(in the rows, 128 means zero)
One hidden turn or mirror swaps the rows below in pairs. Which row is each named row swapped with?
The rows were stretched afterwards, more along some directions than others.
Gedo: [171 145 143 167 118 121 148 154 140 101 105 149 160 156 104 146]
Siv: [121 152 158 141 128 118 125 142 117 142 132 143 142 159 141 131]
nesu: [152 146 154 125 110 137 145 134 113 128 139 154 114 157 149 119]
nodo: [159 134 141 170 108 125 119 163 125 136 118 170 129 164 125 139]
rem: [147 157 138 163 139 125 122 128  98 120 112 158 136 131 145 162]
mami: [162 124 141 149 128 118 147 140 125 134 127 144 112 141 133 129]
pip: [133 143 132 132 106 150 120 145 104 128 107 142 145 124 151 131]
Simo: [163 152 143 171 128 133 112 119 111 117  95 169 138 122 145 177]
kabo: [142 136 137 176 111 111 120 184 131 117 131 171 111 160 130 122]
bala: [165 112 143 149 114 148 158 131 122  97 119 137 155 147 151 143]
Komu: [150 119 141 157 115 138 138 159  99 122 109 144 136 141 156 145]
Suse: [153 135 145 142 131 113 131 129 139 138 142 136 119 149 123 111]
gikan: [123 153 160 139 135 124 152 138 125 102 120 139 135 117 136 167]
fofo: [171 145 133 175 135 116 125 129 121 117 105 140 153 145 118 146]
gefig: [139 138 143 157 118 133 138 168  93  98  95 136 142 165 128 151]
fezo: [170 155 149 191 111 118 137 154 143 100 109 184 150 139 135 163]
giv: [147 139 129 179 132 124 127 159 110  86 101 155 134 150 134 152]
rema: [144 134 145 154 133 128 127 168 106 129 113 152 117 160 132 123]
Geli: [164 149 149 157 133 113 139 167 120 123 110 161 104 142 120 147]
mig: [149 155 141 148 135 126 126 126 117 120 117 145 123  89 135 155]
Subi: [131 133 145 164 158 102 125 127 146 119 136 138 136 141 111 156]
zis: [141 160 142 169 109 116 129 153 131 108 121 161 155 155 139 140]
Guva: [159 151 156 114  90 148 153 136 130 106 124 155 110 129 147 130]
fos: [132 134 138 139 108 134 145 146 122  88 124 136 129 149 129 154]
lom: [193 139 154 145  91 145 145 122 128 112 122 154 131 147 143 129]
Niri: [145 137 150 135 128 131 133 147 117 122 122 156 103 153 142 128]
mapat: [145 132 127 172 138 114 111 127 134 103 103 151 147 141 123 159]
verer: [162 149 133 175 133 130 123 149 102  96  83 165 138 143 136 167]
bigiz: [174 144 143 172 127 118 145 150 117  85  98 154 124 153 124 171]
sif: [177 129 124 191 129 112 136 135 128 102 108 159 134 137 134 160]
nedi: [142 127 122 185 148 115 121 147 134 118 124 165 140  97 145 157]
ser: [161 152 155 131  96 137 149 129 132 117 123 164 113 109 144 144]
Nomul: [156 126 123 183 100 123 136 172 132  94 123 170 127 127 156 142]
bileb: [150 122 135 152  97 143 110 125 131 125 136 160 137 160 162 122]
Fup: [170 147 150 162 108 134 134 109 125 104 110 166 134 120 148 173]
toli: [156 125 145 139 116 127 126 140 136 132 115 149 132 165 123 118]

giv is swapped with rema
Suse is swapped with fofo
verer is swapped with Niri

